rotation steps, each row followed by its count of steps:
The counts run from 0 to 268.
[116 145 117  93 134 141  92 132 101 127 150 119 106 209 132 141 143  82
 145 119 159 128 134 136 169 166 131 117 126 110 133 142 118 112 115 133
 175  83 123 133 177 134 155 119 148 150 125  86 104 142  94] : 107
[110 155 120  98 134 131 118 155  74 109 168 107 123 199 136 157 140  52
 112 127 157 107 123 135 156 156 134 120 118 104 110 161 126 104  82 122
 170 112 109 120 151 140 129 114 151 168 109 101 128 145 104] : 266
[109 156 122 102 136 138 111 173  65  98 165 104 109 191 139 181 144  59
 115 118 163  89 136 153 137 152 118 121 117 110 124 160 142 104 100 124
 167 123 101 126 144 144 114 129 126 151 127 126 132 148 103] : 50
[140 155 119 112 126 131  96 187  87 102 184 106 103 183 131 183 164  83
 121 101 166 107 127 163 144 175 127 117 125 129 116 148 148 116 105 133
 175 124 112 134 151 124 115 112 118 162 141 113 133 141 116] : 200
[134 129 126 112 107 134  88 178  91 124 169 116 125 212 140 146 136 105
 132 120 174 126 163 169 155 173 102 133 153 138 159 129 138 131 101 147
 174 100 125 142 166 143 133  89 108 134 148 106 120 123 106] : 162
[148 107 112 123 124 114 111 199  99 136 168 104 131 182 136 180 124 101
 138  93 164 106 140 141 119 158  93 127 130 157 141 131 130  86 138 140
 186  92 101 124 142 135  95  99  89 139 130 103 128 133 113] : 196
[112 115 142 115 132 120 109 169  95 124 164 125 107 213 128 146 143  80
 159 116 156 144 141 150 145 178 115 117 110 122 155 114 135 138 109 136
 192  86 132 139 155 138 124 113 131 120 116  92 104 100 110] : 142
[125 145 112  98 120 153  84 174  93 112 182 101 115 208 132 168 154  93
 134 120 169 110 164 156 136 167 105 131 120 123 148 128 134 121 119 127
 173 118  86 144 171 127 126  99  96 145 160 115 124 147 100] : 13
[110 122 125  99 130 143 131 135  55 168 132 128 116 204 142 145 106  89
 131  82 153 123 133 104 162 150 103 104 128 121 135 147  99  93 135 120
 158  75 119 122 158 138 132 128 139 135 133  83 128 153  73] : 91
[127 147 109 106 130 125 126 149  62 155 144 115 132 185 154 153  98  90
  98  87 165 100 137 109 152 140 109 109 141 123 111 175 122  86 118 118
 160 105 104 106 158 119 118 111 133 159 134  94 146 174  98] : 250
[103 144 137  95 121 154 109 168  57 122 163 120  97 199 122 177 155  82
 135 105 171 112 164 166 123 170  97 113 111 119 150 135 124 137 119 134
 156 121 110 142 160 139 115 141 123 127 148 123 130 123 103] : 209
[145 136 117 107 107 142  81 169  90 146 162 116 116 198 127 163 147 114
 130  83 169 121 145 143 143 164  89 119 144 141 143 144 123 100 145 133
 162  91  98 149 152 129 117 101 101 140 165 109 121 154  84] : 193
[137 158 129 109 115 128 106 185  64 129 170 113 109 175 140 156 129 113
 108  90 190 107 142 155 152 186 113 114 150 141 127 157 146 128 101 139
 175 133 129 131 157 135 115 106 127 147 139 115 145 137 121] : 3
[116 118 122 106 122 135 142 167  55 167 147 113 104 177 128 170 116 101
 138  78 166 113 142 105 120 170  93 101 113 137 128 141 110 109 148 117
 163 102  85 129 155 119  96 119 125 132 139 107 139 147  92] : 26
[108 120 135 105 133 129 140 179  54 133 174 105  92 185 131 180 134  90
 146 109 164 115 150 127 109 178 104 100  97 135 137 120 126 130 133 139
 183 119 105 124 165 138 103 126 128 123 118 113 137 115 122] : 207
[120 119 119 104 154 114 122 178  71 115 164 101  99 178 147 192 124  69
 130 105 157 100 131 130 122 169 125 104  92 125 114 134 143 103 119 133
 186 117 122 106 160 131 108 136 143 147 110  94 132 123 125] : 235
[122 114 109 110 131 127 105 153 100 135 138 111 128 207 151 177 126  71
 128 107 143 114 135 127 151 137 100 120 127 123 129 136 110  60 141 129
 166  72  98 119 147 137 128 122 109 145 131  80 119 163  78] : 260
[113 151 121  92 122 147 126 140  54 136 149 120  93 188 121 176 145  76
 127 108 155 111 129 118 132 175 119 106 111 108 116 167 106 105 126 120
 157 106  92 133 150 135 122 138 153 144 133 115 123 157  95] : 239
[102 149 140  98 142 135 114 139  49 120 145 127 106 203 152 145 125  61
 108 102 155 113 131 143 166 164 127  99 121 104 130 148 130 129  90 132
 166 113 152 119 159 145 130 149 163 146 117 100 132 126 106] : 87
[111 137 113  95 126 140  99 152  81 105 157 121 104 206 135 174 155  54
 146 141 152 105 147 153 146 160 123 121 113 118 132 148 109 103 116 141
 174 103 114 126 155 164 138 125 134 136 123  97 121 145  99] : 78
[121 161 135  94 131 140 122 167  47 117 177 113  91 178 122 171 142  90
 122  97 164 108 129 136 128 183 127 103 106 117 120 147 140 136 107 126
 172 134 101 131 166 117 113 117 138 149 133 125 134 140 121] : 22
[134 147 108  94 123 144  95 151  73 143 149 116 105 200 134 163 125 113
 110  74 172 111 136 124 150 167 109 101 139 137 126 161 121 108 152 123
 159 107 111 128 171 115 135 131 125 157 158  98 145 164  88] : 221
[138 125 125 101 124 130 106 182  69 142 160 117  85 183 140 157 117 115
 136  92 185 120 155 147 133 186 100 101 141 151 144 133 146 131 135 149
 175 129 138 124 179 136 123 124 121 129 136  93 141 115 110] : 189
[139 152 122 110 128 130  97 160 110 127 172 113 118 195 126 132 125  89
 123 105 173 129 126 123 170 180 138 130 136 118 113 160 132 119  93 117
 177  83 113 144 157 123 133  79 140 168 125  98 116 153 110] : 136
[111 140 124  98 140 138 110 158  73 100 158 109 121 210 152 162 133  58
 118 134 149 111 136 148 152 146 127 119 106 101 126 141 141 110  85 130
 175 117 121 110 161 142 132 124 137 154 106  98 125 137 110] : 265
[123 145 113 103 115 134  93 146  78 125 146 125 132 205 145 147 130  72
 116 118 171 110 139 154 177 146 115 128 155 126 131 167 115  91 102 143
 157  91 122 132 145 160 135 104 141 147 129 102 126 164  85] : 98
[ 95 147 135 110 117 135 124 157  66 121 165 118 131 200 144 127 129  61
 111 126 157 117 143 149 170 156 127 131 123 103 131 148 129 129  61 124
 165 103 113 146 139 131 121  99 151 149 117 108 115 142 102] : 116
[143 155 116 103 102 145  98 174  76 138 156 112 102 192 117 161 146 108
 138 100 186 112 144 142 142 178 106 123 153 141 134 156 117 106 147 144
 164 115  88 152 160 141 123  96 110 133 160 117 134 155  95] : 192
[107 154 125  82 144 150 114 149  62 114 157 109  91 208 136 175 145  73
 128 111 156 112 141 137 132 168 121 101  92 110 120 130 130 127 115 126
 177 127 125 125 172 125 128 146 145 146 133 104 134 135 113] : 237
[144 123 109 104 121 136 100 174  97 147 158 113 131 199 133 168 124 118
 133  87 171 118 157 122 133 151  84 124 134 137 142 129 119  94 140 128
 166  90  85 138 153 114 121  87  80 143 158 103 127 161  98] : 194
[104 150 133 114 116 123 129 165  62 134 161 122 129 193 132 139 134  68
 119 106 157 114 125 139 173 166 123 125 141 108 130 165 125 116  74 119
 163  82 106 139 133 144 114 105 157 149 117 117 122 149  92] : 117
[113 126 142 119 115 131 138 164  81 159 170 123 152 197 134 129 119  83
 131  87 148 134 145 122 146 157  95 129 130 115 151 139 125 120 100 119
 164  59  88 154 134 111  94  91 124 144 124 113 102 142  87] : 147
